V: [ 11   4  26 -14]
T: [ 5  5  5 -4]
K: [11  4 17 -4]
L: [22  4 17 -4]
Q: [11  1 17 -4]
J: [11  4  5 -4]
H: [83  4 83 83]
P: [26  6 17 -4]
tags:
[6] -> K_835
[4] -> K_925
[5] -> K_978
key K 1: 	K_925
find: [83  4 83 83]	H
after: [22]	[4]
find: [11  4  5 -4]	J
dup T: 	[5]
dup H: 	[83]

tokid: [ 17  20  -8  33  11  10   2   7  49 -25  16  14  44  10   6 -11   3 -39
 -16 -38  19 -14   6  21 -17  21  57  47  27 -34  32 -66  28 -33 -42 -36
 -13  11  -1  13 -50 -12   5  -9 -22  27  35 -24  -8  32   5]
gadam: [ 25  13 -11 -41  41  -8 -26   4 -42  29  26 -23  20  13  10  30  12 -38
 -28  27  28 -22  17  -2  53  14  -8 -21  31  29  32  40  44 -22  -4 -66
  35  22  14   7  31 -60  40 -24  43  -6  35  -9   6 -17  -3]
mudu: [  9  16  -4  45  -1  13  10   6  61 -34   8  20  37   6   4 -20  -1 -28
  -8 -46  11  -7   1  21 -33  16  59  52  17 -42  22 -77  15 -26 -41 -17
 -23   4  -6  11 -59   6  -7  -2 -35  28  24 -21 -10  36   6]
Fen: [-23 -21  11  -8 -26  -4  10  -7 -19   7 -23  -1 -41 -13  -9  -4  -7  46
  24  17 -26  20 -12 -15 -10 -22 -40 -26 -33  14 -37  33 -40  34  33  55
  -5 -17  -5 -13  25  34 -21  17  -1 -18 -41  22   4 -17  -3]
kupa: [-14 -12   6  -6 -15  -3   5  -4 -13   5 -14  -1 -25  -8  -5  -2  -4  27
  14  11 -16  12  -7  -9  -5 -13 -25 -17 -20   9 -22  21 -24  21  21  33
  -2 -10  -3  -8  16  20 -12  10   0 -11 -24  13   2 -11  -2]
Tovib: [-34 -28  15   1 -41  -3  18 -10 -12   0 -34   5 -54 -19 -13 -13 -11  63
  36  14 -38  29 -18 -17 -25 -29 -45 -25 -47   9 -52  29 -58  46  40  82
 -15 -26 -10 -17  21  56 -35  26 -12 -19 -57  28   3 -15  -3]
koza: [  4   8  -2  27  -3   7   7   3  36 -20   3  12  19   3   1 -13  -1 -13
  -3 -27   4  -2  -1  12 -21   8  32  30   8 -25  10 -44   6 -13 -22  -5
 -15   1  -4   6 -34   7  -6   1 -21  16  11 -11  -6  21   4]
nuvok: [ 22  11 -10 -38  36  -8 -24   4 -40  28  23 -21  16  11   9  28  11 -33
 -25  26  24 -20  15  -3  49  12  -9 -21  27  27  28  39  39 -19  -2 -58
  32  19  13   5  30 -54  36 -22  39  -6  30  -7   6 -16  -3]
Mefo: [ 17  19  -8  25  14   8  -1   7  40 -20  17  10  41  11   7  -7   4 -39
 -17 -31  20 -14   7  18 -10  20  50  40  27 -28  32 -55  30 -32 -38 -39
  -8  12   0  13 -42 -17   9 -10 -16  23  34 -22  -7  27   4]
lakil: [-28 -15  12  40 -43   8  27  -5  40 -29 -29  23 -24 -14 -11 -31 -13  43
  31 -25 -30  24 -18   1 -54 -16   4  19 -35 -27 -36 -36 -48  26   7  72
 -36 -24 -15  -8 -28  64 -43  26 -43   4 -39  11  -6  15   3]
key -> tag
[-11] -> K_206
[-12] -> K_39
[12] -> K_903
[4] -> K_624
[5] -> K_538
key gadam 2: 	K_206
find: [ 17  19  -8  25  14   8  -1   7  40 -20  17  10  41  11   7  -7   4 -39
 -17 -31  20 -14   7  18 -10  20  50  40  27 -28  32 -55  30 -32 -38 -39
  -8  12   0  13 -42 -17   9 -10 -16  23  34 -22  -7  27   4]	Mefo
find: [ 25  13 -11 -41  41  -8 -26   4 -42  29  26 -23  20  13  10  30  12 -38
 -28  27  28 -22  17  -2  53  14  -8 -21  31  29  32  40  44 -22  -4 -66
  35  22  14   7  31 -60  40 -24  43  -6  35  -9   6 -17  -3]	gadam

S: [-23   6  12  10  52  13 -30   8 -14 -20 -11  15 -35   1 -19   4 -11   3
   4  26 -25   3   1 -14  -6  10  18  26  16 -16 -12 -34  20  25   0   6
   1 -22]
W: [-39  -3  13  18  86  20 -47  17 -16 -39 -20   5 -57   1 -28   1 -23  12
   8  51 -45  10   7 -24  -2   3  31  36  23 -32 -16 -63  21  44   1  23
   1 -33]
N: [  7  28   2  24  22  39  -8   5 -38  -4 -21  40 -33  -6 -36 -20  -7   7
  23  20   4   9   2 -22 -24  32  17  55  30 -21 -32 -32  37   1   6 -32
   2 -30]
key -> tag
[23] -> K_956
[24] -> K_339
[2] -> K_876
[3] -> K_742
[13] -> K_736
key N 2: 	K_876
find: [  7  28   2  24  22  39  -8   5 -38  -4 -21  40 -33  -6 -36 -20  -7   7
  23  20   4   9   2 -22 -24  32  17  55  30 -21 -32 -32  37   1   6 -32
   2 -30]	N

Fil: [-19  -6   3  28   3  49   3 -14   2]
Mek: [ -2  -1   1   5  -2  33  -7 -10   2]
zevo: [  0  10   1 -10   0  16 -18  12   3]
neb: [-32 -63 -41  49 -28 -21 -22  -7  19]
after: [-32]	[-63]
after: [-19]	[-6]
dup Fil: 	[3]
key -> tag
[-1] -> K_755
[10] -> K_246
[9] -> K_165
[-2] -> K_888
key Mek 1: 	K_755

mutud: [ -5  16   2   5 -20 -13  12  -4  26   5 -17  -8 -10  12  10 -26 -11  -3
 -10  40 -30  14  12   1   2  -4  31 -19  -3 -12   6 -28 -28  25  22  -9
 -18   0 -40   6  -2  10 -20  19  -6  -9  27   4  14  28  -8  21 -17  17
   9   9]
mezem: [-11 -25  -8 -17  -6  13 -33 -23  -1 -28  44  20 -13 -47  17  42  14  17
  38 -53  26 -30  26 -22  16  17 -19  18   3  52 -28  32  60 -26 -18   4
  14   1  20 -11 -30 -16  20 -17  15  39 -63 -18  15 -18  24 -52 -17 -44
  -7 -37]
Gimek: [ 20   5   7  19  18 -12   2   4   5   6  -6   9   4  -4   2  16   4  20
  14 -16  20  -1  -1   2 -17  17 -11   7 -20  -2  -2  33 -11   4  -6   8
 -12 -16   5 -19   2   5  15  20 -22  12  -6  -3  18 -11  10  -3  -2  20
  -8  -3]
zedu: [ -5  16   2   5 -20 -13  12  -4  26   5 -17  -8 -10  12  10 -26 -11  -3
 -10  40 -30  14  12   1   2  -4  31 -19  -3 -12   6 -28 -28  25  22  -9
 -18   0 -40   6  -2  10 -20  16  -6  -9  27   4  14  28  -8  21 -17  17
   9   9]
muter: [ -5   2  -8  23  -6  -6  18 -12  11  20 -18 -14   4  17   7  -5 -14   2
  -4  26 -13   8  15   2 -14  13  14 -19   1 -11  -6 -22 -28  23   2  -2
  -4  15 -15   5   3   8   4  11 -14   0   2 -13  10   4  -7  22  -7   7
   5  -2]
find: [ 20   5   7  19  18 -12   2   4   5   6  -6   9   4  -4   2  16   4  20
  14 -16  20  -1  -1   2 -17  17 -11   7 -20  -2  -2  33 -11   4  -6   8
 -12 -16   5 -19   2   5  15  20 -22  12  -6  -3  18 -11  10  -3  -2  20
  -8  -3]	Gimek
find: [ -5   2  -8  23  -6  -6  18 -12  11  20 -18 -14   4  17   7  -5 -14   2
  -4  26 -13   8  15   2 -14  13  14 -19   1 -11  -6 -22 -28  23   2  -2
  -4  15 -15   5   3   8   4  11 -14   0   2 -13  10   4  -7  22  -7   7
   5  -2]	muter

Faf: [ -3  -1   4 -12   1  21   3  36  13 -42  -5 -34 -23 -44 -36   6  14   9
 -37  -4 -16  -3  24 -13 -11  -5  26  15  34 -37  -3  47 -39  18   2]
rap: [ 24  12 -55 -66  18   3 -59 -48   2  17 -39 -39  42  -9 -18   1  13 -19
  30  29  13 -45  49  -7 -26 -51  25  28 -39 -27  51  23 -39  -3   9]
firez: [ 24   3 -55 -66  18   3 -59 -48   2  17  30  49   8  -9  49   1  13 -19
  30  29 -51 -45  49  -7 -26 -51  25  28  28 -27  51  23 -15  -3   9]
find: [ 24   3 -55 -66  18   3 -59 -48   2  17  30  49   8  -9  49   1  13 -19
  30  29 -51 -45  49  -7 -26 -51  25  28  28 -27  51  23 -15  -3   9]	firez
find: [ -3  -1   4 -12   1  21   3  36  13 -42  -5 -34 -23 -44 -36   6  14   9
 -37  -4 -16  -3  24 -13 -11  -5  26  15  34 -37  -3  47 -39  18   2]	Faf
find: [ 24  12 -55 -66  18   3 -59 -48   2  17 -39 -39  42  -9 -18   1  13 -19
  30  29  13 -45  49  -7 -26 -51  25  28 -39 -27  51  23 -39  -3   9]	rap
key -> tag
[3] -> K_889
[-48] -> K_650
[30] -> K_703
[-59] -> K_111
key firez 6: 	K_111

lopo: [ 27  32  21 -12  17 -11   7 -35  17  15 -55  22  22 -21 -12 -12  14 -33
 -39 -17 -40   1 -12   6  22  23]
dilun: [ 27  32  21 -75  17 -11   7 -35  17  15 -55  22  22 -21  17 -12  14 -33
 -39 -17 -40   1  17   6  22  48]
gube: [ -5 -12  -6  69 -24 -38  -2 -11 -22  10  74  20 -21   2 -19 -48   5 -22
  22 -42  16  32 -34   2  22  22]
find: [ 27  32  21 -75  17 -11   7 -35  17  15 -55  22  22 -21  17 -12  14 -33
 -39 -17 -40   1  17   6  22  48]	dilun
after: [-6]	[69]
after: [16]	[32]
tags:
[2] -> K_22
[6] -> K_807
key gube 23: 	K_22
find: [ 27  32  21 -12  17 -11   7 -35  17  15 -55  22  22 -21 -12 -12  14 -33
 -39 -17 -40   1 -12   6  22  23]	lopo

ret: [-16 -52 -37  -4 -18  58 -25  46   6   4]
git: [-36 -42 -32 -16  -5  35 -31 -59  -7 -14]
ganol: [-35 -27 -26 -13  -8  26 -49 -57   1 -19]
Leg: [  0 -51 -55  -8 -10  48 -36   1 -35  32]
deruk: [-13 -30 -30  -8  12  28 -33  36  14 -18]
tesir: [-65 -32 -22 -18  -3   6 -31 -62   1 -26]
bep: [-15 -55 -39 -15  19  25 -16 -54 -16 -12]
gab: [ -7 -69 -30 -69  -5  42 -33 -46  10 -21]
nusok: [-38 -55 -22 -13  23  34 -27  57 -13  -1]
nisub: [-24 -46 -39  -2 -24  29 -55 -49  13 -17]
zasu: [-23 -45 -40 -13  -7  53   5 -70  -5 -16]
dev: [ -3 -80 -26  -8 -14  38 -24  11  26 -17]
key -> tag
[-18] -> K_407
[-54] -> K_914
[-14] -> K_302
[-13] -> K_360
[-15] -> K_660
[-12] -> K_942
[-55] -> K_476
[-1] -> K_179
key nusok 3: 	K_360
find: [-65 -32 -22 -18  -3   6 -31 -62   1 -26]	tesir
find: [-16 -52 -37  -4 -18  58 -25  46   6   4]	ret
dup gab: 	[-69]

vek: [-38 -35  41  21 -37 -16  51  88]
rig: [ 52  51  70  20 -37  38 -43  29]
zinur: [-38 -35  41  21 -37  53  51  88]
Beg: [-84  68 -79 -39  -7  40 -85 -76]
filib: [-64  68 -79 -39  -7  40 -85 -76]
Vumo: [-84  68 -79 -39  84 -21 -61 -11]
after: [20]	[-37]
find: [ 52  51  70  20 -37  38 -43  29]	rig
key -> tag
[37] -> K_818
[39] -> K_98
[38] -> K_685
[51] -> K_106
[40] -> K_667
key rig 5: 	K_685

Zek: [ 17   0 -35  -9  66 -14   4  38 -12 -13 -31   8 -35   2 -11   2  34 -21
 -36 -10  -6 -82 -19   1 -15  16  19  -1  58  -1 -13]
zev: [-31 -30  10 -28 -22 -16 -17  12  -9  16  29  25  10  -4 -14 -10   1 -11
  10  29  30  23 -31   2   5  22   5 -22  -8 -35   2]
Vuda: [-31 -30  10 -28 -22 -16 -17  12  -9  16  29  36  10  -4 -14 -10   1 -11
  10  29  30  23 -31   2   5  22   5 -22  -8 -35   2]
after: [19]	[-1]
key -> tag
[-15] -> K_357
[5] -> K_645
[-21] -> K_10
key Zek 24: 	K_357
find: [-31 -30  10 -28 -22 -16 -17  12  -9  16  29  25  10  -4 -14 -10   1 -11
  10  29  30  23 -31   2   5  22   5 -22  -8 -35   2]	zev

Fif: [-16 -39 -42  69  22  22]
Taz: [ 18  13  -8  19 -10  -8]
Nomo: [  8  13  -9  19 -16   7]
kupu: [ 18  13  -9  19 -16  -8]
dup Taz: 	[-8]
key -> tag
[22] -> K_364
[21] -> K_705
[6] -> K_56
[8] -> K_913
[-9] -> K_386
[-8] -> K_995
[7] -> K_45
key Nomo 5: 	K_45
after: [-10]	[-8]
dup Fif: 	[22]
find: [-16 -39 -42  69  22  22]	Fif
find: [  8  13  -9  19 -16   7]	Nomo

basuk: [ -3   8 -56  16  17 -86  15  36 -35  36   4   2 -43  18 -10  21 -32 -36
 -26  14 -87  20   1 -54   8  16   8 -12  15   0 -70  45 -42 -32  15 -19
 -23  70 -28]
kemiz: [  2 -12  -4  25 -12 -37   0  -1 -15  49  44  64  68 -67  25  -8  53  18
 -24 -68 -41 -20  26   4  43 -25   8 -12  15   0 -70  -5 -42  44 -17  44
 -23  70 -28]
doba: [  2  37  -4  25  35 -37   0  -1 -15  49   2  64  68 -67  25  -8  53  18
 -24 -68 -41 -20  26   4  43 -25   4  -9  72  -6  11  27 -19   4   7  64
 -12  65  34]
after: [45]	[-42]
find: [  2  37  -4  25  35 -37   0  -1 -15  49   2  64  68 -67  25  -8  53  18
 -24 -68 -41 -20  26   4  43 -25   4  -9  72  -6  11  27 -19   4   7  64
 -12  65  34]	doba
after: [-17]	[44]
find: [  2 -12  -4  25 -12 -37   0  -1 -15  49  44  64  68 -67  25  -8  53  18
 -24 -68 -41 -20  26   4  43 -25   8 -12  15   0 -70  -5 -42  44 -17  44
 -23  70 -28]	kemiz
tags:
[2] -> K_219
[-3] -> K_298
[36] -> K_546
[-2] -> K_140
[37] -> K_404
key basuk 0: 	K_298

Mis: [-13  22 -13  -5  -5  14 -24 -27  -1 -24  22 -19  16  -3   3  10   5  -5
  -6  -5 -10  -6  -3   0   2  -5 -17  -2  -1 -19 -15   3  -9   4   8 -42
  10   2  16  -1   1  -7 -18 -20  24   8 -18   7  -6  16  -3   5  -7  -5
  -1 -32  -9  -1]
gavu: [ 30  -4   0 -55  15   6  27  30 -15  38   0  29  -3 -10  -8  19   3  -7
   6  13  13  37 -23  20  -9  11 -37 -10 -13  24 -38   6 -17 -37 -36  23
   6 -26  -6  31 -18 -16  -7  -1 -24 -12 -13  31  28 -21   2  -8   2  21
  30   7  -4   1]
fifi: [-22  22  -4 -12  -5  25 -23  -9  34 -22  31 -24  35 -28 -75  32  31  11
  12 -44  -2 -17   5  22  35  18 -27  13  17   0 -35  33  12  20  23 -28
  23  23  32   0 -53 -43 -42  14  -8  21 -26  -6   5  27  21   7 -68  43
  32 -28 -32 -79]
Nuv: [ -1   4  -3  -3  -9  13  -5  -4  15 -12  17 -13  23 -45 -52   7   9  16
  12 -48   6   0  16   0  17   5 -14  -6  11  -2 -23   7  16  23   2  -5
   7  22  20  13 -54 -32  -8   6  38  12  -8  -9  -1   4   7  13 -53   6
   3  -2 -34 -56]
gil: [ -9 -12  49  12  29 -23  32  53 -24  44 -18  38 -35  -4  -2  26  19 -40
 -38  -6 -35 -23  23  38 -29  20 -17 -26  27  16  -3  35 -44  -2  -9  42
 -15 -19  -5 -49  24  32   5  44 -40   2 -11 -39  40 -28  37 -20   2  74
  55  25 -16 -11]
Tipun: [ -9 -12  49  12  29 -23  32  53 -24  44  -2  38 -35  -4  -2  26  19 -40
 -38  -6 -35 -23  23  38 -29  20 -17 -26  27  16  -3  35 -44  -2  -9  42
 -15 -19  -5 -49  24  32   5  44 -40   2 -11 -39  40 -25  37 -20   2  74
  55  25 -16 -11]
zibot: [  8 -12  -9 -21  21 -32  24  20  -4  24 -24  26 -29  21  19 -23   1   8
 -14  40 -10 -14  13  -8 -14   5  -4  -2  -1  25 -11  -3   5  18  10  23
 -32  23 -13 -28  -9 -23 -11   7  -1  10  -1 -31   4  -6  -1   9  25   1
  -7  10  17  23]
fupep: [-13  22 -13  -3  -5  14 -24 -27  -1 -24  22 -19  16  -3   3  10  27  -5
  -6  -5 -10   1  -3   0   2  -5 -17  -2  -1 -19 -15   3  -9   4   8 -42
  10   2  16  -1   1  -7 -18 -20  24   8 -18   7  -6 -31  -3   5  -7  -5
  -1 -32  -9  -1]
Datag: [-22  22  -4 -12  -5  25 -23  -9  34 -22  31 -24  35 -28 -31  32  31  11
  12 -44  -2 -17  25  22  35  18 -27  13  17 -24 -35  33  12  20  23 -28
  23  23  32   0 -53 -43 -42  14  43  21 -26  -6  11  27  21  14 -68  43
  32 -28 -32 -48]
key -> tag
[30] -> K_432
[-7] -> K_292
[55] -> K_875
[-28] -> K_176
[33] -> K_586
[-1] -> K_587
[-5] -> K_674
[31] -> K_940
[32] -> K_30
[-8] -> K_28
key fifi 54: 	K_30
find: [ -9 -12  49  12  29 -23  32  53 -24  44  -2  38 -35  -4  -2  26  19 -40
 -38  -6 -35 -23  23  38 -29  20 -17 -26  27  16  -3  35 -44  -2  -9  42
 -15 -19  -5 -49  24  32   5  44 -40   2 -11 -39  40 -25  37 -20   2  74
  55  25 -16 -11]	Tipun

tam: [-39 -39  -9 -39]
zazi: [ -1   6 -12  10]
binib: [-39 -41  -7  85]
dup tam: 	[-39]
after: [-7]	[85]
Table of tags by key:
[-39] -> K_740
[7] -> K_602
[-1] -> K_355
[0] -> K_132
[6] -> K_356
key zazi 0: 	K_355
find: [ -1   6 -12  10]	zazi
find: [-39 -41  -7  85]	binib

fopus: [  1  44  15 -71  -8]
Biga: [ 50  50  18 -76  50]
Gamu: [ -2  49  19 -76 -15]
peve: [ -7  54  20 -77 -19]
dup Biga: 	[50]
after: [49]	[19]
key -> tag
[18] -> K_651
[20] -> K_479
[-19] -> K_247
[15] -> K_939
[19] -> K_852
[-18] -> K_639
[17] -> K_530
[54] -> K_446
key peve 2: 	K_479

Kan: [-19 -14 -40  18  52  -4  23  39  10   4   2  16 -42 -14 -16 -11 -12 -36
 -13   7   5  11 -39  -9  -1  17 -13 -26  37 -37  -6  -1   4 -26   5  37
  37 -14   3  14 -29   5 -20  -1  15 -21   5 -10 -43]
kav: [  5  11  67 -18  -2  54  13  19  -7  16  13 -18 -26  -5  -6  19 -10   8
 -24 -29  -7  -1   8  41 -38 -38 -27  21 -40   0 -28   6  -7 -11  -4 -24
 -33   1  13  -8 -16 -35  25  10  23   1 -29  20   6]
Bime: [ 29  15  39  -6 -27  -7 -31 -40 -10  -3  -2 -18  38  13  19   8  11  27
  17  -1  11 -12  42  10  11  -5  17   8 -33  40  15   2   2  23  11 -34
 -27 -27  -5  -9  -8 -23  17   4 -10  32  -8  12  41]
Mit: [-19 -14 -40  18  52  -4  23  39  10   4   2  16 -42 -14 -16 -11 -12 -36
 -13   7   5  11 -39  39 -38  17 -13 -26  37 -37  -6  -1   4 -26  -9  37
  37 -14   3  14  10  16  18  -1  15 -21   6 -10 -43]
key -> tag
[16] -> K_456
[-7] -> K_721
[2] -> K_659
[-24] -> K_672
[15] -> K_684
[-6] -> K_257
[-23] -> K_300
key kav 32: 	K_721
find: [  5  11  67 -18  -2  54  13  19  -7  16  13 -18 -26  -5  -6  19 -10   8
 -24 -29  -7  -1   8  41 -38 -38 -27  21 -40   0 -28   6  -7 -11  -4 -24
 -33   1  13  -8 -16 -35  25  10  23   1 -29  20   6]	kav
find: [-19 -14 -40  18  52  -4  23  39  10   4   2  16 -42 -14 -16 -11 -12 -36
 -13   7   5  11 -39  -9  -1  17 -13 -26  37 -37  -6  -1   4 -26   5  37
  37 -14   3  14 -29   5 -20  -1  15 -21   5 -10 -43]	Kan
after: [-28]	[6]
find: [ 29  15  39  -6 -27  -7 -31 -40 -10  -3  -2 -18  38  13  19   8  11  27
  17  -1  11 -12  42  10  11  -5  17   8 -33  40  15   2   2  23  11 -34
 -27 -27  -5  -9  -8 -23  17   4 -10  32  -8  12  41]	Bime

mupug: [-12 -19   7 -23   0 -69 -70  23]
Vem: [-12 -19   7 -23   0 -20  -4 -15]
nom: [  0 -42  -1   0  10 -20 -51  -6]
gumir: [  0 -38   0 -49 -19 -14 -69 -17]
medit: [-12 -19   7 -23   0 -20 -70 -25]
find: [-12 -19   7 -23   0 -20  -4 -15]	Vem
after: [10]	[-20]

